Each row below has a hidden score, from 0 to 40, with 20 about the middle. What is it? The score is a weighted sum of the row's numbers plus the product of two more (or one squared), each taken from its middle value.
[ 26 -35  12 -11   4 -30  28 -25  18 -12  27 -28  13 -39  17  -7  66  -6
  15 -35  36 -17  24 -16  26 -22  52 -11  34] -> 19
[ 30 -41  21 -28  19 -35  24 -34  12 -22  71 -10  35 -39   3 -24  23 -34
  15 -24  44 -37  -7 -51  -8 -24  20 -37  51] -> 18
[-30  16   4 -29  18 -32  58  10  24   9  77  -3  35 -21  15 -31  30 -10
  -2 -27  49  -1  17 -28  -1 -22  45  -2  45] -> 22
[-19  38 -15  -7 -29  41 -21  28 -15  18 -25  17 -40  -2 -38   0 -34   6
 -16  35 -31  -4 -32  12 -34  -3 -22  76 -25] -> 25
[ 23 -25  11 -32  -4 -48 -26 -36   0  -5  15 -32   0 -34   7 -20  -9  -9
  39 -25 -12 -45 -10 -31 -10 -22  17 -28 -10] -> 18
[-31  16 -14  13 -13  14 -35  29   3  43   2  91  -1  13 -27  16 -20  30
 -23 -14 -13  77  13  40 -32  -2 -29  -7 -43] -> 4
[ 20 -24   8 -31 -25 -43  12   1  -7 -14  17 -21 -32 -35 -17 -16  67   5
 -20 -22  -5  13 -17 -35 -20 -22   9  -5 -17] -> 34
[-23  33 -15   5 -17   3 -30  23  -2  35 -34   2 -21  20 -36   3 -23  30
 -26   5 -30  -9 -32  37 -25  17 -19  47 -27] -> 24
[ 23 -17  23 -43  -5 -46  52 -23  15 -15   7 -44  37 -20  61 -38 -12 -24
  33 -30  31 -37  11 -37   4 -25 127 -19  32] -> 30
[ 22 -37  13 -23  -9 -33   7 -36  18 -10  -1 -29  30 -13  44 -40   9  15
  21 -38  -5 -25  21 -29 -11 -43 -12 -37  27] -> 29
[-15  28  -7  20 -14   9 -34  21  -9  29 -17  22 -31  24 -25   5 -42  -4
 -27  67 -16  18 -33  35 -24  18 -24  44 -19] -> 19
[  8 -24 -11 -40  -5 -26 -22 -22 -10  -6  -9 -19  -7 -27 -32 -14 -15  23
 -17  -6  -8  96  -9 -11 -32 -15 -28  -5 -35] -> 20
[  2 -36   9 -20  10 -46  19 -18  21 -19  58   9  55 -27  13 -35   4 -26
  28  11  51 -32  37 -26  -7 -26  12 -35   8] -> 16
[-22  16 -13  18 -17  16   2  23  -9  29 -22   9 -14  39 -18   4 -22  38
  14  81 -16   5 -30  15 -24   2 -24  39  -9] -> 26
[  9  60 -14  10  -9  65 -27  37  -1  18 -43  73  -1  -8 -42   4 -33  38
 -15  65 -22  15 -29  36 -23  43 -24  15 -33] -> 17
[ 14  22  -5 -21  27 -15  66  58   6  -9  18  -6  47  16  40  21  11  -4
  10   6  45   5  35   2   5  41  99   6  32] -> 17
[-11  51 -12  -2 -35 -20 -35  32 -10  13 -25  33 -28  -4 -36  32 -33  -5
 -22  42 -24  31 -25  35 -28   9 -37 -12 -38] -> 12
[ 70 -30   6   6 -25 -51  18 -32   2 -16 -14 -12  43 -14  73 -12  32   1
  12 -17  25 -32  -3 -25  12 -29   0 -19  49] -> 33
[  0  37  -4  34 -21  40  -5  15  -2  10  33  37   9  23  18  13  31  -3
   1 -14  23 -16   9 -25  18 -36 -20 -27  43] -> 25
[ 12 -39  26 -27  14 -34  76 -34  20   2  53 -32   7 -28  57 -23  26 -30
  15 -40  -9 -38  29 -38   4 -25  46 -22  41] -> 28
[  2  18 -14  13  -7  54   0   8  24   3 -18 -44 -28  19   1  38  10 -18
 -13  -4 -28 -11 -27  16  15  53 -19  -1 -17] -> 28
[  0  45  -1 -21  -6  50  41  10 -14 -10  17   4  -8   8  21  15  28  21
  26  42  -3  -1  14 -22 -21  -4  18  14  -2] -> 27
[  4  34 -17  -9  -4  74 -16   1 -18  10  -7   8 -35  22 -19  19 -34   0
 -17  26 -26  -1 -31  36 -29 -15 -31  -1 -35] -> 29
[ 41 -25  26  -8   7 -31  20 -26   0 -23  29 -35   2 -43  44  -3  37 -14
  26 -29   2 -23  43 -28  31 -12  39 -34  24] -> 15
[  2  60  -4  12  14   6 -14  -6  21  -1  -2  -9   7 -26   0 -19  -3 -15
  12   7  21 -19  86  11 -17 -10   5 -11  46] -> 5
[ -9 -42 -17 -26 -29 -38 -33 -33 -22 -27 -36 -35 -14 -31 -22 -20 -33 -33
 -28 -42 -12 -11 -26 -35 -29 -26 -14 -29 -16] -> 22
[ 15 -24  -8  14 -15 -17   2 -18   8  16 -43 -33  -7 -16  17   1 -31  -1
  -8 -12  -1 -25 -20  16 -14 -22  -4 -18 -24] -> 29
[ -4  51 -14  27 -13  59 -29  12 -10   7 -36  28 -26  40 -15  31 -22  22
 -28  19 -28  22 -26  15 -16  54 -25  15 -26] -> 23
[ 11 -37  17 -19  -3 -50  19 -28  -3 -25  19 -42  -5 -31  21 -43 -17 -41
  15 -36   7 -26  53 -25   5 -34  13 -45 -15] -> 9
[ 40  19  -9 -10   2  17 -16   6   4  11 -14   9   5  64 -25  -1 -14  14
 -21  21 -24  -4 -31  14 -25  24 -25  -1 -22] -> 26
[ 14 -14 -14   1  25  -5  20 -21  20  -1  45 -27  36 -31  20 -37  29 -22
  30 -21  79 -18  69 -28  18 -31  84 -29  10] -> 5
[-15  17 -12  -1  -9  35 -14  47 -12  -8 -15  63 -19  41 -13  23 -16  44
   3  22 -22  32  -8  65   3  55 -18  25 -16] -> 14
[-20 -10   4 -30  -6 -25   1 -30  -3 -12  24 -27 -17 -17  10 -17  16 -28
  -6 -37 -15 -23  37 -19  -2 -23 -11 -39  -7] -> 18
[ -2 -45  11   4  55 -31  51  -8   9 -24  17 -31  10 -30  33 -26  25 -33
  19 -33  35 -14  48 -13  37 -45  -5 -29  17] -> 16
[ 13 -27  28  -8  40 -15  37 -27  -3 -20  18 -29 -13 -32   1 -12 -14   1
   8   5 -18  17 -30  16 -21   0 -21  30 -23] -> 20
[ 12  14  -9  10 -20 -10  36  -1  15  11 -27  22 -13 -12 -13  -1   0   8
 -13  39 -21 -27  15  -2   1  50   5  56 -22] -> 22
[ 37 -42  22 -22  34 -27  34 -30  11 -19  88 -30  27 -32  25 -33  38 -18
  27 -31  11 -39  24 -43 -14 -47  12 -32  94] -> 28
[ -4 -28  17   8  15  20  10   6  13  19  17 -10   9  40 -17  -3  53  78
   0  15  -5  38  30  44   9  30  -8  28   1] -> 20
[ 24 -27  -5 -28  17 -16  70 -17  31 -10  45 -39  24 -26  68 -24  31 -19
  48 -34  26 -29  43 -32  43 -33  53 -17  46] -> 23
[ 19 -22 -17 -40  -5  41 -19  11  -2  11 -34  24   3  -2 -25  21 -31  36
  -2  45 -19 -16 -43   2 -15  10 -25  13 -24] -> 26
[ 27   9 -12 -27  34  27 -37 -40  13  14 -21 -32 -30 -22 -15  -9 -26  -9
  -9  20 -16  -4  26   3 -29 -32 -18  19  -3] -> 24
[ 62   0  34   4  11 -45  28  -8  34 -17  15 -20  27 -27  10 -19  37 -19
  33 -25   3 -32   2 -31  11 -37  16 -18  50] -> 22
[ 25 -24  -4 -31  16  -4  20  -8  16 -13 -17 -27  34 -28   0 -37 -26 -38
  17 -15   6 -36   9 -40   7 -30  50 -22  39] -> 20
[-23 -40 -23   3  -5  85 -18  14 -18  -1  -9  30 -17  16 -26  16 -22  11
  -9  41 -20  59  -8 -17 -30  15   1  65 -12] -> 18
[-20  60  -4  20  37   7 -12  24  24  30  -3   4  -8  50 -25  10 -23  51
   0   4 -12  25 -34  -9 -21 -13 -29  27 -18] -> 24
[-10  18  -3  53  11  38 -21  -8   1   7  -5  39  -2  73 -16   9  -2  45
  -1  33  -4  28 -24  13  -8  48 -17  13  -3] -> 23
[ -4  53  13  -4  45  11   8   9  21  10  23 -16  17   4  27  54  73  17
   3  -1  32   5   2  -6  18 -10  -6 -18  14] -> 21
[  3   3  -8 -17  14  -3  11 -16  -1 -16  44  13 -40 -41 -14  -2  -2 -15
 -19 -35  16  -7  -2 -30   2 -31  -3 -33 -20] -> 17
[ 12  11  22  45  47 -11  -2 -27  30 -13  34 -28  65 -26   3 -24  21 -27
  33 -28  77  -5  43 -27  35 -16  13 -38  49] -> 7
[  8 -40   4   7  -9 -33  12 -33  21 -22  19 -43  -8 -36  25 -17  26 -32
  24 -14  35 -31  21 -39  -4 -45   2 -31  38] -> 19
[ -9  -3  -9  20  20   3 -14  14  17   1   1 -13  32   9   7  -1  31  -1
 -11 -20  53  -9  72   0  77  13  50 -26  -2] -> 8
[ 32 -37   7 -25   7 -37  10 -28  44 -18  -7 -12   1 -37  55 -12  20 -33
 -13 -34  -8 -32  20 -42 -10 -31   6 -21  37] -> 26
[ 32   5   4   1 -11 -24 -23 -28   8  -2   3 -16   8  24  -1   3  39 -10
  20  -4  12  20  -1 -11 -10  -9   0 -26  13] -> 18
[  9  95 -18 -13 -31   7 -23 -12 -32   6 -16  -3 -36 -18 -32  13 -30  10
 -13  14 -27 -10 -29  13 -22  29 -30 -17 -30] -> 27
[  6 -35  -9 -26 -24 -37  17 -22   1 -25 -37 -38  -3 -33 -14 -42 -16  20
  13 -35  -9 -33 -24 -42 -17 -13   8 -16   9] -> 28
[-23  52 -11  15 -19  49 -16   3 -19   9 -38 -15 -34  66  11  29 -34  23
 -24  -8 -25  22 -34  17 -24  47   0  48 -32] -> 32
[  0  10   7  23   9 -11 -26 -11   6 -20  34 -25  24  -9  41 -21 -23 -38
  36   8  69 -15  33 -16   1 -31  13  -7  57] -> 16
[ 28  -8  40 -15  -5 -45   8 -31  -8 -21  37 -37  38 -41 -24 -36  13 -29
 -13 -52 -11 -39  17 -33  14 -33  21 -27  34] -> 35
[ -1 -26 -12 -18  -3  -2 -12 -19 -23  -8 -13 -19 -35 -27 -32 -11 -18  31
 -17  -2 -17   8 -31 -18 -27 -24 -33 -32 -32] -> 27
[ -7   0   0  21 -34 -27 -15  32  -7  13 -40  25   8  19 -26 -23   9  18
   7   3 -15 -19 -25  -9 -24  -6 -31  24 -27] -> 17
[-24  39  -7  11 -12  35 -23  11 -19   0 -37  30   3  17 -26   5 -37 -17
 -27  16 -24 -11 -41  12 -28  35   5 127 -15] -> 28
[-29  34 -10   1 -25  13 -16  40 -16   9 -38  17 -21  33 -18  27 -23  52
  -8   8 -31  49 -17  56 -11  53 -31 -20 -45] -> 14
[-23  62  -9  48   1   0  -8  43 -28  -2 -21  35  -8  66 -21  10 -34  16
 -32  -8 -26   2 -46  26 -13  26 -36 -17 -42] -> 30
[-15 -17   2  -7 -18 -19 -23 -24  -7   7 -24 -19  11  -8 -21 -19  29  -2
  20 -12 -19 -28  18  -2  11 -26  14 -10  12] -> 20
[  4  32  -8  11   2  36  18  37  16   7  12  14 -17   1 -15 -10 -33  -8
   1  12 -23  12   5  29  -4  -1  -1  72  11] -> 18
[-34   1 -28   8  16  65 -22  13  -5  17 -34 -11 -26 -10 -34  15 -13  10
 -23   2 -30 -19 -30  32  -8  51 -11  79 -20] -> 21
[ 37 -36 -16 -32  -1 -37  -8 -28 -12 -10  -5 -34 -15 -22 -21 -10  14  -5
 -20 -27  -6 -25 -37 -12 -15 -11  -9 -15 -24] -> 27
[-22  -8 -20  -1 -37 -24 -16  14 -20   1 -31  15 -20  -4 -35  14 -29  -8
 -23  14 -21  -6 -31   7 -29 -20 -30   1 -25] -> 22
[-12  10  -1  38  -7  61 -26  30 -15  17 -10  45 -27  17 -18  12 -27  44
 -16 -15 -28  31 -25  17 -31  28 -10  62 -22] -> 17
[ 11 -36  12 -12  23 -27  30 -27  17  -5  86 -32  34 -27 122 -10   6 -32
  12 -35  43 -11  77 -37  17 -41  49   5  70] -> 21
[ 66 -29  26  -7  14 -32  35 -18  27  -1  69  -7  35 -28  65   8  17 -34
  25 -17   1 -35  48  -7  42 -15  22 -37  22] -> 16
[ 23  58 -18  28  13  20 -20  37 -17   7   5  31 -31  20 -16 -16 -34  23
 -15  -4 -11  49 -30 -10 -21  42 -16   8 -28] -> 7
[-29  26 -19  -9  -4  32 -26   9 -15  18 -26  17 -16  93   7  50 -13  64
  15  -6 -39  28 -18  12 -29  20 -23   7 -29] -> 24
[  1  34  -8  24  -7   5 -19  12 -15  14 -12  57  -5  27 -25  24 -23  33
   3  12 -26  37  -5 101  37  74 -27  10 -14] -> 11
[-27 -14  -9  46  -6  15 -20  31   3   8 -45 -35 -22 -15  -7  12  21 -23
   9 -13   3 -17  31   0   7 -23 -15 -13   7] -> 5
[-43  17  -1  39  -9 -13 -30  62   6  12   7  36  -4  24 -30  23   0  16
  -9  65 -10  16 -16  20 -19  11 -28  -1 -38] -> 12
[-30 -32 -16   6 -14  -5 -26   3 -11 -14 -36 -25 -31 -24 -42 -25 -34  -9
 -16 -29 -38 -31 -36   7 -16  23 -12 -20 -40] -> 16
[-6 -2  8 26  0 11  4 30 16 10 -4 47 34 57 41 40  4 47 15 14 -7 20 11 41
 -2  3 -7 21 46] -> 31
[ -3  14  -5 -23  -7  -9 -15  -9 -25   5  28  -9  -7  -8 -28   5 -23 -11
  -8  -6  -7   1 -29 -23 -22  -1 -16  -7   2] -> 21
[-10   9   7  30 -18 -30 -37  -7 -23   9 -28  36  -5  94  -9  -3 -31  66
  11  10 -30  24  -8  47 -24 -12 -18  16 -18] -> 24
[  8  99 -10 -18 -33  -9 -21  18 -16  15 -39   8 -29  39 -40  -8 -33  18
 -17  44 -34  40 -15  14 -30  20 -33  27 -17] -> 23
[ 11   1   7 -29 -17 -37 -13 -36 -25 -24 -13 -28  -7 -29 -18 -29 -30 -11
 -13 -25  -6 -21 -29 -26 -12 -22 -32 -29 -27] -> 25
[-12  34  -1  10  -7  17 -15  50 -12  23   9   7  -4  37   5  48  -1  67
  -4   2 -35 -17 -33   5 -19  22 -20  46  16] -> 29
[-13 -32  19   9  -5 -32   0  -9   1  -9  22 -22  22 -20   3 -43 -13  -3
  18 -31   2 -29  24 -32  29 -15  -2 -37  13] -> 14
[ 34 -13  17 -36  22 -27  11 -22  39 -12  18 -41  17 -38  13 -33  20 -19
  47 -26  11 -25  36 -41 -12 -42  21 -29   9] -> 13
[ 14 -15  47 -11  27 -38  11 -32   3 -14  50 -28  48 -22  44 -33  18  -7
  46 -41   0 -32  29 -36   6 -35  64 -29  44] -> 19
[-14  15 -16   6  12   3 -23 -19 -23   9 -22 -18  -2   9 -20  -5   7   0
 -24 -11 -19  26  12  49  -6 -22 -27 -20 -13] -> 18
[-21  34  -3  37   9  49 -33  11 -14  -1 -38   5 -34  14 -32   7 -16  21
 -19   0 -33   9 -32 -10 -30  72 -13  21 -28] -> 15
[ 24   4   6   5 -11  97 -14 -15 -24  11 -40  46 -10  58 -28   7 -32   1
 -21  33 -27   6   3 111 -13  34 -29  13 -33] -> 23
[  3   4  -1   6 -24  -6  -3  26   0 -13 -33 -26  -9  23 -34   9 -27   8
 -11  35   7  12 -35 -25 -29 -14   2   1 -26] -> 24
[  5 -29  23 -14  46 -16   8 -26  -3 -32 -18 -24  19 -34   2 -29   0 -31
  39 -23   3 -41  18 -29  62 -42 -17 -29  47] -> 15
[ -2   9   2   9 -15   0   1  19 -13 -15 -26   9  10  -7  -3 -15  79  -9
  10   1  48 -25   1 -42 -23 -37  22  -9   1] -> 15
[ -3  29 -12   5 -31  23 -28   1 -28  -1 -42  13 -25  83  -4  50 -32  29
 -10  25 -19 107  -3  75 -11  64 -20  36 -25] -> 14
[  2 -14   1  -6  13 -38 -33 -15  17  -8 -10 -32   6 -26  -8  -7  60  -1
   0 -28   4   1  -9 -20 -32 -25 -24 -16 -23] -> 17
[-19  42  -5  32  -6  33 -24   4   2  41 -24  22 -36 -16 -29  33 -27  45
  -2  19 -27  24  -6  46 -29  22 -21  75 -17] -> 17
[ -9  38  -7  -7 -23  15 -18  30 -19  -1 -21  23 -28  19 -28   9 -22  41
 -14  24 -24 -12 -36  36 -19  52 -23  20 -26] -> 20
[ -3  27  -1   8 -14  51 -23   9  10  28 -18  17 -12  28  11  65 -13   9
 -12   5 -20  67 -14  51  16  11 -33  25 -13] -> 23
[  1  51  19  -2 -17  28   0  -1  10  -2 -28  12 -20   4  18  90  45  12
  -7   9 -24 -21 -20   1 -18  -8 -17  -3 -17] -> 35
[ 65 -19  26 -20  15 -26  12 -31  20 -14  23 -31   3 -38  10 -24  26 -22
  20 -36   4 -26  32 -30   9 -15  12 -33  47] -> 19
[ 38 -13  15 -32  14 -43  21 -27  18 -25   8 -37  35 -45  -8 -35  17 -42
  24 -32  13 -37  11 -41  20 -19 127 -21  39] -> 21
[-24  11  -1  20 -19  -9 -36  35   9  15 -43   5 -22  20 -39  -2 -27  12
 -16  33 -30  17 -19  59 -25  -9 -35  24 -23] -> 17
[-31   0  -4   8 -14  -2 -19 -13 -25  -9 -11 -24 -21  -8   2 -13   3 -11
 -12 -20  25   1   9 -36  28 -22  37 -32 -14] -> 17
[-21  32  21  -1   4 -44  16 -16  26  17  32  13  27 -34  60  -6  24 -23
  21  13  -8 -14  35 -21  34  -8  26 -37   3] -> 22
[ 48   0   8  36 -17   0   3 -17  27  31  -3  -9 -32   8  14 -11  54  48
   6  30 -19   8  21 -12  30  35 -15  22  -6] -> 33
[ -7  12 -21  26  -2  27 -31   4 -33  -1 -27  19 -28   1 -33  45 -14  50
 -15  55 -24  11 -35  25 -21  68 -21  10 -28] -> 16
[ -8 -15   2  -6  -5 -23 -21  32  10  23  11  -7  -9   0 -18  -1 -26  -9
 -12  -2  -1  23 -17 -16 -18  -6 -19   2   5] -> 9
[-18   1 -20  -9 -26   2 -20  35  -7  10 -21  16 -22  21 -12  69 -20   2
 -11  35 -19   4 -26  -4 -28  15 -29  43  -6] -> 19
[-20   9 -14   1   2  31 -26  -5  -7  -3 -10  34 -20  -8 -31  21  -2  20
 -19   7 -14  27   0  44   3  61   3  26 -14] -> 11
[ 17   5  17  62  -8 -18 -21 -29 -20 -16   2  -7 -14 -23 -26 -34 -25 -36
 -28 -43 -31 -30 -32 -30  -3 -16 -17 -17 -12] -> 27
[-42   1  -5  33  -1  -1 -29  -8 -21   7 -46  31 -21  -3 -29  54 -35  12
 -12  98  -6  75  -5  28 -30  63 -11  39 -43] -> 10
[ -9 -45  15 -16  30 -32  27 -18   5 -25  38 -32  26 -30  13 -18  31 -35
  16 -33   2 -40  22 -41  -7 -31  -3 -41  18] -> 14
[-21 -41  19 -35   1 -39   6 -30   0  -9  17 -41  29  10  16 -41   0 -30
   9 -24  38 -29  13 -30 -10 -44  27  -1  18] -> 24
[  0 -49 -23 -19  -2 -29 -15 -20  -4 -14  -8 -28   5 -13  -1 -22  -8  -8
   2 -27 -16 -34 -21 -37 -15 -45 -22 -22  20] -> 27
[ -7 -33  40 -31  18 -32  25 -24  10 -23  46 -22  13 -32  34 -23  13  -9
  34 -26  14 -39   8 -30  -2 -46 -24 -38  -4] -> 21
[ 16 -36  -6 -32  50  14  46 -35  -5 -28  21 -31  44 -41  21   2 127  -8
  36 -35   3 -47  27 -35  -2 -44  50 -18  79] -> 36
[ 40 -29  16 -19  15 -41 102 -20  19 -25  32 -32  -7 -44  19 -27  82 -30
  10 -36  52 -32  11 -41   0 -42  16 -34  45] -> 22
[-18 -29  -5   6  34  38  -9   2  28  12  20 -18   8 -18   9 -28  40   6
  31 -16   5 -22  62   1  30 -26  20 -35  -4] -> 7
[-35  -2 -23   9  15  30 -28   6 -10  23 -23  -1 -20  27 -21  19 -32  25
  -7  33 -31  16 -26  28 -18  44 -23  41 -24] -> 17
[-21  15 -15  37 -14  20 -22   0 -13  20 -16  21 -37   2 -39  15 -25  -3
 -23  21 -20  42 -30   7 -25  24 -13  14 -32] -> 15
[ -5  37  -4  53 -18   7 -38  -6  -5  28 -41  65 -15  20 -23  20 -36  29
 -21   9 -36  10 -22  56 -29  28 -25  41 -23] -> 22
[  8  31   9  42  -3   0   2  -3  12  13  15 -18  16  25  17  -8  39  12
  29 -15  53   6  32  -4 121   9  37  -9  81] -> 17
[-18 -42  29 -20  24 -38   6 -32  12 -10  74 -43  10 -26  15 -33  39 -18
  47 -26  10 -39  33 -26  94 -30   5 -41 -19] -> 12
[ -6 -26  39 -14   5 -35  63   2  27 -17  10 -33  20 -28  18 -21  -5 -41
   8 -29 -13 -28  17 -39  32 -33 -22 -34  -1] -> 27
[-13  75   2   1 -24  29 -19  48  12  14  44  16 -40 -18 -35  27  -2  39
  15  19 -35   3 -16  78 -21  -5 -20   6  -1] -> 25
[-10  14 -14  24 -10   6 -29   0  -8  18 -18  59 -11  39 -25   4 -22  41
 -18  41 -24  34  -7  52 -18  39 -18  27 -37] -> 16
[-25   0  -5  -2 -31 -19 -23  29  -7  -1 -37  67 -16  21 -16   2 -30  16
 -36 -23 -31  57 -25  -3 -22  39 -26  32 -28] -> 15
[ 15   2  28   4  15   4 -10   1   2 -20  28  15   2 -30 -14 -17  29 -34
  21  -6  -7 -28  -1 -21  21 -13  22 -16  16] -> 12
[-21  18   6  16   3 -21 -12  -7 -14  -1 -23  20   8 -13   8   3 -13  -7
 -21   3  -8  26  17 -13  -5   5 -24  -9  -6] -> 15
[ -5 -35   7 -26  -1 -11  34 -11  -9 -25  30 -16  46  10  31  -5  38 -18
   1  -5 127   9  28 -19  43  -3  -3 -27  41] -> 38
[ 25  33 -14 -20  19 -17  28  -9  -3  -8 -14 -19  30  18  28   4  21  -1
  11 -27  79  66  27 -19   3  -6  19  -7  36] -> 14
[ 32 -40   9 -22  49 -34   2 -28  17 -13  22 -24   5 -36 -12  -2  12 -36
 -15 -28  -5 -11 -18  -1  -2  -6  30  27   8] -> 17
[-35  -8 -24 -10 -36  -1 -32  12 -11  22 -28  89 -11  28 -27  45 -16  40
 -11   9 -39  15 -29  33 -24  39 -31 -13 -43] -> 20
[  0  19   0  14   9  20  -1   5  10 -13 -28 -36   1 -27  20   1  -8 -14
  90  30 -24 -20  19 -14 -25 -14  -6   6  30] -> 8
[ 14 -35   5 -23  12 -16  32  11 -14  -8  24  80  43  49  17  40 -24 -10
   6  47 -11  44  28  22 -17  20  31  68 -20] -> 21
[  7 -18  -4 -33 -35 -45  -5  23  -3 -14 -33  -8 -28 -31 -21  -9 -32  -7
 -17 -10 -20   7 -25 -38 -24  36 -25 -36 -31] -> 9
[-15   3  -4   7 -17 -22 -28   5 -19   2 -23 -29 -28 -24  11   8   9   0
  -4 -35 -19 -33 -50 -36 -32  15 -23   0 -37] -> 20
[ 53   0   2 -29  27  -7  52  -5  20  -7  60  47  66 -29  12 -25   0 -18
  37 -19   4   3  53 -26  15 -15  31  -7  45] -> 10
[ -3  -1 -19   7 -24   7 -31  19 -21   7 -25  43 -17  43 -25  61 -20  32
 -17  30 -20  57 -39  23 -12  34 -32   2 -33] -> 16
[ 17  36  21 -15  11 -25   3 -22  26 -10  13 -22  43 -22  31   2  48  -4
  14 -15   7  18  61   1  -4 -24  27  48   7] -> 20
[ -7  -6 -24  -1  -4  16 -13   2  -9   1 -12  54  -7  -2 -11  26 -20  15
   3  13  -4  46   6  20 -16   2 -22   6 -13] -> 11
[-29  24 -20  -1 -27   5 -37  16 -18   8 -35  22 -19   3 -32  35 -22  44
 -22 -11 -30  50 -29  33 -19  95  18  38 -36] -> 11
[-10  30  -2  29   8  13  -9  -5   8 -11  36  25  27  -4   5 -10  29 -37
  12 -16  10 -31  12 -24   4 -32  37 -22  -4] -> 19
[ -3 -44  -7 -23 -22 -28 -17 -28 -25 -25 -20 -20 -24 -23 -37 -16  -4  -1
  -3  23 -16 -16 -34 -16 -30 -39 -37  10 -28] -> 26
[-14  70  -7  47  -7  36 -27  25 -23  -1 -37  23 -19  21 -24   2 -38  16
 -23  21 -29   7 -13  62 -31  -5 -39  11 -18] -> 22
[-27  10  22  42  -2  -1  13  17   7 -10  13 -11   1 -43   4 -26  13 -31
  11 -40  60 -14  30 -34  28 -10  22 -40  22] -> 10
[-34  28  12  29 -12  77 -15  16 -20  16 -30  18 -17  12 -23  23 -25  36
 -17  32 -24   9 -24  24 -22  54 -26  -8 -39] -> 21
[ 21 -27  20  -4  22 -36   8  -6  34 -10  20 -12  77 -21   3 -10 127  -2
  21 -31  11 -19  15 -19  23 -32  -4 -27  23] -> 22
[-20  22   7  25  -5  28 -18  12 -11  -1 -45   9  -1 106   6  27 -18  21
 -13  44 -25  20 -23   2 -25   0 -25  58 -17] -> 36
[-20   0 -23  24   0  35 -19  17 -11   9 -21  37 -19  -8 -42  16 -19   0
 -11  71 -14  16 -27  34 -17   8 -16  44 -10] -> 17
[ 51 -37   1 -22   3 -36  39 -13  24 -10   9  -8  96 -20  -1 -29 -15 -29
  26 -33   9 -28  11 -28  -1 -33  11 -27  44] -> 22
[ 25  -8  28  10  30 -14  31 -16  31   0  17 -44   5 -38  38   2  53 -30
  17 -35  40 -16  35 -38 -12 -37   1 -44   6] -> 11
[-34  20 -20  -3 -15  42  -7  66 -14  -2 -37  -6 -24  49 -25   5 -31   6
 -31  10 -20  26 -20  55 -24  -7 -28  36 -37] -> 23
[20  1 -9 10 44 19 31 49 31 19 46 20 21 35 40 55 59 39 17 50 66 34 27 17
 48 94 73 27 34] -> 7
[ -6  26 -14  26 -17  11 -20  20 -11  11 -34 -17 -42   1 -37 -10 -39   4
 -27   7 -34 -12 -27  10 -21  15 -23  69 -24] -> 23
[ 21 -40  21 -18  14 -36  54 -24  21 -23   7 -42  13 -38  52 -17  19 -31
  47 -26  54 -33   7 -47   7 -13 101 -23  69] -> 21
[  9 -32   0 -20  10 -19  21 -20   5 -27  11 -22  75 -27  46 -26  19 -32
  -5 -45  58 -27  39 -30  50 -13  97 -32   8] -> 25
[-26 -17 -22  34   2  16  -2  26 -16 -12 -11  12   9 101 -13  -8 -40 -12
 -27 -15 -29  35 -30 -18 -29  36  -7   7 -37] -> 22
[-14  46  -1  13  39  28 -14  -6 -16   3  32  29 -19   7  13  23  -9   1
  -5  34   3  16  -1  12  -2  45  -5   9  -2] -> 12
[ 38 -41   7 -33  15 -14 -10 -34   7 -22   8 -41  24 -32   2 -34  16 -16
  23 -22  91 -25 -13 -29  30 -28  39 -23  46] -> 16
[  0 -49 -18 -25   7 -42 -32 -38 -14 -24 -30 -35   2 -27  -6 -15  -2 -22
   1 -12 -10 -19 -15 -36 -18 -29 -15 -38  -9] -> 17
[-15   2 -13  53   2   8  -7  41   1  16 -10   7   1  45  -9  15 -20   8
 -10   5 -22   8  -3  80  -4  -1 -23 -18 -34] -> 20
[ 33 -23  25 -21  18 -17  -2 -41   2  -6  79 -18   7 -33  72  -9  -7 -33
  18  -9 123  15  27 -38  14 -15  29 -33  23] -> 14
[-31  26  18  37   3  21   9   9   9   3   5  -7  44   2   3  -2   9 -19
  19  20  44 -19  12 -31  18  -2  42 -18  -6] -> 24
[ -1 -42  -7 -22 -16 -40 -25 -42 -25 -25 -12 -31   6 -21   9 -28  -9 -36
 -17 -27  10 -27  -9 -37 -12 -40 -17 -30 -29] -> 22
[  9 -12   3 -13  38   1  48 -17  20 -31  -1 -41  19 -25  54 -27  46 -18
  15 -35  54 -34  52 -19  76   4  46 -42  31] -> 23
[  6  36 -10  18 -13  41 -18  58  -4  18 -22  56 -30   4 -37  -5 -33  35
 -13  18 -34  12 -26  40 -18  27 -36 -12 -26] -> 11
[ -2 -41 -17 -28 -12 -24 -10 -31 -24 -15   6 -15 -10 -29 -24 -15 -25 -12
  -6 -14 -16 -34 -35 -16  -7 -24 -24 -21 -10] -> 25
[-25 -43 -15  -9 -26  -8 -32  13 -18  21 -25  11 -31   7 -28  22 -37   7
  -5  29 -38  16 -12  24 -32   8 -17  31 -29] -> 10
